Each row is where one point has got to under a steady rotation. How many steps took it there?
The counts run from 0 to 646.
[125 104  91 131 133 155  71 111 108 171 154 120 110 149 125 116 164 108
 164 154 110 123 111 112 137 180 126  64 116 127 114 154 138 139] -> 579
[147 118 108 122 128 146  58 113  86 130 136 155 139 128  89 126 189 141
 127 142 120 103 170 138  93 147 134 120 165 115 112 134 160 174] -> 21
[105 122  87 111 166 129 124 130  89 148 179 126 146 104 143 129 139 159
 131  95 119 167 129 143 114 190 167 116 113 117 119 101 163 177] -> 178
[127 101 132  96 158 121 125  68 125  99 143 122 126 107 118  97 177 149
 141  81 143 152 153 140 139 175 104  90  96 173 124 116 119 135] -> 199
[ 96 158  76 123 159 124 109 124  92 144 183 126 132 111 138 121 130 160
 123 117 108 156 121 148 115 193 167 119 126 120 117 110 158 167] -> 179
[132  99 101 119 134 124 130  97 118 128 105  59 101 102 160 100 153 134
 159 108 128 144 136 126 124 168 148  64  81 121 103 113 138 146] -> 439
[159 145 108 133 145 120 118  98 100 116 136  91 131  87 131 116 167 124
 148 143  89  86 134 108 127 147 128  86  91 150  98 151 170 179] -> 634
[107 159 124 119 138 103 156 114 107 108 144 145  72 105 128  78 138 125
  91  93 122 143 152 174 112 146 117  98 118 106  80 103 148 171] -> 463
[148 129 110 102 169 148 116 112 108 121 159 149  79 127  83 103 158 130
 154  83 107 126 131 128  89 147 119  89 124 181  79 123 140 116] -> 528
[137  99  99 123 140 174  70  97 101 151 148 112 130 150 132 134 167 110
 165 146 110 143 104 115 149 183 120  65 132 119 128 145 139 146] -> 580
[127 127 110 110 127 171 103  84  66 116 164 120 149 122 147 120 188 130
 149 125 119  99 100 123 151 127 149  83 119 178 106 108 139 137] -> 340
[ 89 110 117 139 105 113 118 102 115 155 168 139  96 145 104  87 177  84
 142 137  71 122 142 147 139 123 139 111 159  84 142 113 120 168] -> 87
[124 118 121  94 150 169  68  73 101 117  94 112 124 122 104  94 169 159
 131 104 150 145 123 160 113 125 159 116 141 117 123 108 129 176] -> 483
[112 129  65 125 166 151  74 115  92 155 172 128  86 144 104 121 142 134
 133 111  98  99 104 157 144 150 155  95 166 134 123 109 145 115] -> 49
[117  94  85 115 132 172  99 112 105 160 161 127 107 127 149  92 158 115
 165 149  97 157 118 107 129 166 147  81 112 120  80 133 123 127] -> 577
[123 109  81 107 144 124 125 100 106 137 164 120  73 125  93 101 141 113
 156  68 140 140 116 146 160 177 121  97 163 118 132 127 118 139] -> 520
[154 149 124 143  94 146 119 116 100 138 173  81 110 130 136 130 142  94
 133  87  83 147 156 156 129 163 125  65 134 124 125 151 156 171] -> 121
[155 143 145 114 157 153 113  87 124  94 143  99 130 144 122 133 170 133
 140 108  65 158 130 161 137 144 110  94 115 180 124 130 155 164] -> 395
[163  97 102 106 146  96 132  82  91 111 126 115 142 123 136 126 171 159
 157 115 128 137 161 112 113 190 110 122 136 141 109 126 175 174] -> 499
[ 83 106  99 158 183 121 104 105  91 144 137 110  92 111 124 108 119 137
 134 107  63 131 105 145 120 134 172 125 104 115 111  89 162 125] -> 375
[118  92 123  86 104 160 115  81  95 161 164 145 124 148 153  86 156 108
 156 110 131 143 119 137 103 166 130  93 150 100 133  78 129 141] -> 281
[ 94 117 104 148 154 151 101 124 115 145 148 139  84  96  90 100 142 104
 143 111  87 154 122 153 156 126 175  81  97  99 114 106 112 142] -> 381
[102  65  89 127 151 133 114 104 101 147 140 158  97 133 104  99 146 130
 142  66 137 162 137 151 153 168 135 113 163  97 134  99 132 145] -> 516
[106 151 110  75 156 157  74 109 108 137 145 124 114 116 117 102 157 174
 134 126 149 124 105 163  96 143 167 111 122 124 108  85 131 159] -> 479
[128 126 127 107 109 176  88  83 114 127 138 104 157 115 125  80 159  94
 138 120 123 126  88 140 117 173 147  98  97 135 145 111 121 187] -> 149
[ 98 145  79 141 154 121 100 104  81 149 151  93 128 140 115 134 126 147
 124  85 132 130 101 149 126 190 155 116 140 126 139 129 162 187] -> 181
[102  78 147 137 108 131 106 103  78 140 138 116 111 143 101  90 164  96
 155 102  90 139 118 151 140 123 146 155 138  81 125 113 132 173] -> 84
[135  81 114  86 145 158 134  91 132 116 141  78  96  89 127  67 183 106
 120 110  98 104 144 130 127 123 128 108 117 110 130 133 114 162] -> 625
[140 149  91 119 112 138  89 125 126 145 129 136  80 135 111  98 159 112
 167 132 125 175 149 156 154 149 144  58 146 121  87 145 120 155] -> 251
[118 141 104 106 132 149  74 103 123 132 105 132 100 115  93  80 181 153
 125 122 139 126 163 164 103 109 173  98 150 122 113 116 125 171] -> 485
[100 183 129 131 111 138 120 103 113 145 178 118 133 140  89 116 170 120
 140 119  85 151 138 139  83 162 151  93 141 106 140  96 131 186] -> 420
[148 135 133 117 141 118  96 127  95 119 158 122  89 169 108 148 175 144
 130 130 115 128 145 161 103 181  78 117 134 136  89 147 177 154] -> 262
[117 120 104 135 174 151  70  93 115 141 145 138  68 131  73 113 150 131
 123  99  98 119 143 158 143 109 134  76 163 125 133 129 139 128] -> 54
[168  85  92  91 121 121 146 113 120 107 135 115 117 107 131  88 199 139
 143 108 129 131 186 134 122 159 128 121 141 142 104 128 136 174] -> 494
[123 133 111  87 116 111  74  67  98 151 140 120 109 116 141  76 155 135
 164 142 158 105 123 135 136 144 137  80 129 145 103 143 137 156] -> 11
[122  96 131 126 122 138  70  70  98 124 137 103 121  91 113  88 159 134
 118 119  77 148 195 165 125 113 140 129 152 105 123 133 134 139] -> 353
[100 141  98 134 154 107 140  94  88 124 132 113  67 130 113 115 177 129
 155 155  92 121 106 115 143 116 123  84 128  79  85  97 126 134] -> 568
[143 110  98 111 147 123  89 121  84 104 142 130 103 114  95 114 180 147
  99 147 101 117 176 147 113 153 114 157 164  86  90 131 148 151] -> 26
[149 153 107 101 135 172  80 113 131 127 154 104 143 117 105 110 186 119
 116 142 104 101 122 152 115 161 154  92 122 129 151 115 129 191] -> 153
[102  99  83 110 168 127  92 123 126 149 113 119  63 138 126  99 153 164
 165 130 117 154 118 159 135 131 157  98 119 115  84 104 132 137] -> 244
[158  75 147 109 137 144 119 102 112 108 155 158 103 106 108  95 187 104
 152  94  98 138 167 140 149 119 107  84 112 155  99 131 136 133] -> 63
[136 142 115 143 100 110  53 121  89 117 112 127 120 129 103 113 154 134
 133 135 118 111 138 197 133 170 156 132 124 135 107  88 149 147] -> 213
[ 92 146 117  99 152 125 150  77  98 131 193 145  94  96 133  85 169 131
 121 116 110 124 139 122 141 106 118  74 126 135  91 136 133 141] -> 332
